Z: [ 27  28  10  -4  -3  17  -5   0 -21   1  -7  -4  17 -28   9  10 -37 -21
  -4 -16  12 -21 -21   6  -5 -16   7 -22   1  40  44  -8 -47   2]
C: [-12 -11  11 -36   1  -3  -7   7  -7 -17  26   8  -8 -26 -10 -32 -46 -16
 -37 -23   6 -33 -12 -35 -12 -27  -4   0  36   0  10   0   7 -21]
G: [-52 -38 -11  -4   1  13  25 -14 -16 -35   0  32   6 -27  -8 -31   2   1
   5  -9   3 -19   6   4  -6   1 -20   6   6 -17 -29   7  -2 -27]
U: [-54 -41 -16  -6   1  13  20 -11 -16 -33  -1  32   4 -27  -8 -28   1  -2
   3 -10  -1 -24   7   7  -4   0 -18   5   3 -18 -30  10  -3 -28]
R: [-10  -1 -11  26  -5  27  30 -18 -30 -15 -32  17  25 -24  13   7   5   2
  35  -1   8 -18   0   6   1  13 -16 -16 -34  27   6  -1 -57  -9]
H: [-15   1 -14  31  -6  26  29 -24 -28 -13 -35  15  27 -29  19  10   9  -1
  34  -2   8  -9   3   9   0  15  -9 -17 -28 -26  -7   5  59   5]
L: [-34 -27  -9   5  -6 -10   7  -3  22  -3   4   5 -18  24  -7  -9  43  24
  13  10 -11  25  20 -10   7  14  -9  20   0 -41 -48   6  48  -3]
A: [-57 -42 -16   0   2   8  21 -19 -15 -32   0  32   8 -27 -10 -32   1   0
   5 -11 -35 -28   3   5  -4   0 -18   1   9 -19 -30   4  -3 -29]
W: [-15   1 -14  31  -6  26  29 -24 -28 -13 -35  15  27 -29  19  10   9  -1
  34  -2   8  -9   3   9   0  15  -9 -17 -28  27   4  -9 -53  -8]
D: [ -3 -11   9 -34   4   2 -10   9  -9 -18  31   9  -4 -29 -13 -33 -48 -18
 -39 -23  26 -38 -15   7  -7 -30   0   5  36  -4 -34  -2   4 -19]
which: [-52 -38 -11  -4   1  13  25 -14 -16 -35   0  32   6 -27  -8 -31   2   1
   5  -9   3 -19   6   4  -6   1 -20   6   6 -17 -29   7  -2 -27] | G
which: [ 27  28  10  -4  -3  17  -5   0 -21   1  -7  -4  17 -28   9  10 -37 -21
  -4 -16  12 -21 -21   6  -5 -16   7 -22   1  40  44  -8 -47   2] | Z
which: [-15   1 -14  31  -6  26  29 -24 -28 -13 -35  15  27 -29  19  10   9  -1
  34  -2   8  -9   3   9   0  15  -9 -17 -28  27   4  -9 -53  -8] | W

M: [ 30 -14  38  -9  -3   3]
N: [-14  -2  32 -43 -43  43]
J: [ 24 -43  -3 -15 -44 -29]
common N J:  | [-43]
common M J:  | [-3]
common J N:  | [-43]
common M N:  | [-14]

K: [-26  18  53  54]
X: [48 -5 -2 49]
T: [-43 -44 -40  53]
P: [ 49   2 -43  19]
common X P:  | [49]
common P T:  | [-43]
common K T:  | [53]
common T K:  | [53]
common P X:  | [49]
common T P:  | [-43]
which: [ 49   2 -43  19] | P

zav: [  1   8   4   1  -1  11   5  -1 -15  -2  11  -1  11 -10  27   2   6  22
   0   3   0   4 -15   1  -7   4  -3  -6   1  14   0   0   6  14   1   2
  -1]
Mov: [ -6   0   3   3   5  -3   7  -1  -4  -3  15   2  -6 -22 -21  -3   5  30
  10   0  -8   1  -3  -3  -9  11   3  -5   3 -11  20  -6 -21   6  -4  -2
  -1]
kup: [ -8  -5   9  -4  -1  -6  10   0  10  10   0   4  -8  10  14   3  -5 -33
   1  -2   7   2  14   2   3 -28  -3  -8   1  11  -3   1   1  -9   4  -1
  -1]
bom: [ -1  11   3   5   0  15   5  -4   9   9  -2   0   3  -9 -28   3   2  31
  -3   4  -4  -3  22   2  -6   7   0   0   7 -14 -15   5  13 -19   2  -5
  -1]
gute: [ -8  -5   9  -4  -1  -6  10   0  -4  10   0   4  -8  10  14   3  -5 -33
   1  -2   7   2  14   2   3 -28  -3   7  -4 -51  -3 -10   6 -10  -2  -8
   1]
kena: [ -1   5   1  11   5 -10   4  -1  -3   3   7  -2   0 -10  25   9  -3 -40
  -5   6  16   0   8   5   1  -7  -3   2   1 -12  17  13 -16   9   4   0
   1]
Zese: [ -6  -7   5  -5  -2 -11   5  -2  14 -12   5  10   7   0   4  10   4   8
  -3   0  -5   2 -13   7  -4  -7  -3   5   6  -4  -2  11   8  15   3   0
   0]
vitet: [ -7   1   0  13   2  -6  -8  -3  -1 -20  -4   2  -1 -16   7   1   3 -28
   1  -3   9  -4 -16   5  -2   8   6  -6  -3 -19  -9  -9  15 -26   4   0
  -1]
which: [ -6  -7   5  -5  -2 -11   5  -2  14 -12   5  10   7   0   4  10   4   8
  -3   0  -5   2 -13   7  -4  -7  -3   5   6  -4  -2  11   8  15   3   0
   0] | Zese
which: [ -7   1   0  13   2  -6  -8  -3  -1 -20  -4   2  -1 -16   7   1   3 -28
   1  -3   9  -4 -16   5  -2   8   6  -6  -3 -19  -9  -9  15 -26   4   0
  -1] | vitet

